In the rows, 128 means zero.
One turn sends every row of this set to another row. A few are shown first. Where does it send the rows asked after them?
j_641: [132 150  96  66 118 103 105 131 107 122 143 107 132 149]
j_659: [140 155 102 108 122 122  89 133 163 119 187 138 117 126]
j_209: [131 156 100  62 115 116 108 130 101 120 143 104 123 137]
j_367: [121 138 155 117  93 101 144 166 170 100 145 141 124 130]
j_881: [125 146 104  82 115 117 165 155 155 130 153 144 139 165]
j_555: [132 156  87  76 121 113  96 114 113 118 135 111 149 127]
j_689: [146 145 134 108 125 147 137 120 108  97 166  92 153 110]
j_332: [126 151 163 108  98 129 148 141 113 133  92 141 123 134]
j_834: [132 149  96  85 106 102 155 143 144 155 150 153 136 157]
j_601: [122 151 130 129 117 160  95 131  88 138 148 119 119 103]
j_24: [104 126 133 115  95 123 139 155  97 112 124  98 171 118]
j_530: [124 165  93 119 138 129 135 111 147 156 154 100 143 120]
j_289: [114 144 151 132 102 127 153 161 174 101 146 150 133 116]
j_118: [134 146 126 121 108 138  83 125  84 155 141 116 127 115]
j_18: [136 144 132 126 102 154  84 123  87 153 141 119 131 128]
j_640: [101 160 105 113 109  93 104 145 167 147 125 139 113 127]
j_67: [125 129 136 110  81 117  98 167 144 122 114 166 148 159]
j_77: [130 148  94  78 121 115 162 153 154 129 146 137 151 155]
j_274: [133 136 152 158 100 152  99 134 141 124 126 131 166 109]
j_191: [134 129 158 154 104 163 113 151 146 120 131 124 168 136]
j_975: [113 128  91 124 110 134 118 155 119 137 190 110 162 119]
j_637: [159 164 137 103 118 131 109 120 167 130 118 157 124 156]
j_829: [129 133 158 161  98 139  95 135 147 113 131 131 160 116]
j_316: [116 142 143 135 107 114 157 164 171 115 151 156 131 116]
j_13: [145 124 159 110  90 152 130 161  93 109 153 151 140 137]

j_274 -> j_881
j_555 -> j_191
Now these:
j_13 -> j_640
j_209 -> j_829
j_975 -> j_332

One turn sends every row of this set to another row. A few are shown first. Where does it send the rows asked after them?
j_910: [124 156 194 132 120  92 120 143  82 117 109 149 124 128  98 128 122 162
 194 146 136 137 159 135 152 139]
j_192: [114 124 122  86 126  81 100 160  98 105 138 118 168 141 162  99  99 125
 192 162 127 139 149 135 152 133]
j_563: [113  97 126  86 120  95 136 155 127  91 103 134 137 102 131 111 145  98
 146 121 123 134 185  96 154 105]
j_313: [110 156 162 120 108  51 110 123  95 132 118 142 135 131 109 137 139 151
 195 120 152 133 166 167 134 146]
j_763: [127 133 148  64 140  80 118 162 101 101 136 133 163 133 161 110 145 119
 174 157 137 151 118 146 149 139]
j_782: [140 105 131 109 163 132 117 133  76 105 113 152 114 118  99 144  98 126
 169 147 102 140 171 103 160 121]
j_346: [114 127 135  72 137  81 110 159  97 107 122 118 173 139 170 111 123 116
 180 164 125 151 137 143 148 137]
j_19: [134 133 144  72 129  77 110 164 103  94 163 140 153 134 149  93 138 130
 184 151 148 136 119 135 154 137]
j_102: [110 105 120  69 116  93 144 152 132 108 130 117 149 102 126 106 144 116
 139 107 126 111 156  96 152  88]
j_759: [117 130 133  98 122  90 138 141 137 120 129 150 161 129 106 206 122 121
 158 140 125  82 124 116 168 129]
j_919: [120 164 181 123 124 104 130 147  81 139 104 119 140 134  99 131 108 172
 190 151 120 114 147 129 154 134]
j_635: [ 96 177 107  99 193  92 109 172 126 115 132 142 140 101 109 153 110 119
 119  94 116 148 128 109 135 125]
j_841: [124 116 134  60 176 120 145 126  88 139 141 127 148 112 101 153 117 140
 146 117 112 130 113 127 146  85]
j_972: [ 98 152 189 102 128  75 134 127  87 146 114 130 163 125 111 142 126 165
 180 121 144 149 137 163 133 100]
j_783: [103 161 179 104 128  93 137 138  85 157 108 105 163 131 110 138 109 175
 183 136 125 122 133 147 142 112]
j_235: [ 99 175 113 130 181  97 109 187 105 126 129 117 143 109 105 148 104 108
 141  99 102 148 155  99 149 150]
j_20: [ 98 167 101 118 177  85  94 167 127 101 148 159 127 100 101 140  98 119
 136  89 130 151 154 103 136 122]
j_696: [ 95 173 123 113 179  77 116 172 113 126 158 130 151 100 102 148 126 109
 137  68 129 159 135 117 136 127]
j_385: [110 149 199 120 123  74 125 129  84 120 116 155 138 123 103 136 135 157
 191 127 152 157 155 156 139 117]
j_557: [110 114 134 116 117  79 125 133 133 104 119 170 152 129 110 208 119 108
 168 143 135 111 154 122 164 131]
j_99: [106 120 128  98 118  77 135 131 138 123 141 154 167 127 105 204 116 121
 161 127 138  87 129 124 161 112]
j_939: [118 125 136 109 123  89 132 141 133 107 114 160 151 130 109 209 122 113
 162 152 121  94 143 115 171 141]
j_501: [106  95 123  79 113  87 136 148 129 100 120 128 145 100 129 108 142 106
 146 107 132 129 175 101 148  87]
j_806: [121 102 139  75 162 102 130 112  91 122 159 157 135 106  95 147 118 133
 159  99 139 152 135 135 138  73]
j_614: [125 128 130  86 117  76 102 162  98  99 164 130 155 136 149  89 111 131
 194 154 143 130 139 129 156 132]
j_882: [103 113 129 109 112  69 126 127 137 113 136 165 161 127 106 205 114 114
 170 129 143 107 149 129 159 115]
j_124: [131  94 136 108 155 106 113 118  82  97 144 173 113 111  94 141 107 124
 173 120 133 157 174 119 146  97]
j_481: [105 163 160 101 116  53 119 121  98 150 122 125 151 129 109 139 142 156
 184 115 148 120 140 173 130 131]
j_130: [ 96 180 119 111 187  91 120 183 109 135 139 113 155 104 109 151 118 111
 134  85 109 150 133 109 144 137]
j_7: [122 108 129  81 124 106 142 164 127  94 101 126 132 101 130 112 151 103
 139 129 114 117 171  87 161 115]
j_489: [104 168 115 143 169  87  99 178 105 112 143 137 130 106  97 140 105 104
 152  89 119 155 171 101 150 148]
j_755: [ 97 167  99 123 180  95  93 170 121 103 132 147 129 105 105 144  88 115
 135 101 115 149 160  96 139 131]
j_713: [ 96 174 100 110 189 101 103 175 122 113 120 140 138 105 112 152  97 116
 125 106 104 149 145 103 138 135]
j_421: [ 98 165 122 132 170  75 101 172 109 110 163 144 134 101  96 140 117 108
 147  72 134 164 155 112 140 134]
j_300: [112 172 156  97 122  69 128 131  96 159 110 109 154 134 112 139 139 161
 178 130 128 106 130 161 136 146]
j_246: [121 171 158 114 122  78 122 140  91 144  96 112 139 137 109 139 133 157
 185 145 119 105 150 149 147 167]
j_971: [120 162 160 129 112  68 110 134  89 128  98 135 128 134 109 136 135 148
 194 143 133 121 170 153 144 166]
j_410: [135 121 133  83 178 141 137 140  80 131 111 124 136 119 105 153 106 132
 154 147  89 124 138 107 158 114]
j_144: [ 98 173 107 103 184  86 104 166 128 106 151 156 136 100 103 145 112 121
 126  84 131 151 132 112 132 118]
j_935: [119 111 126  73 124 103 148 163 130 105 116 115 143 102 126 109 150 115
 136 119 116 103 154  88 159 105]

j_935 -> j_501
j_759 -> j_882
Now these:
j_346 -> j_19
j_841 -> j_124
j_755 -> j_635
j_246 -> j_481
j_910 -> j_783
j_130 -> j_421

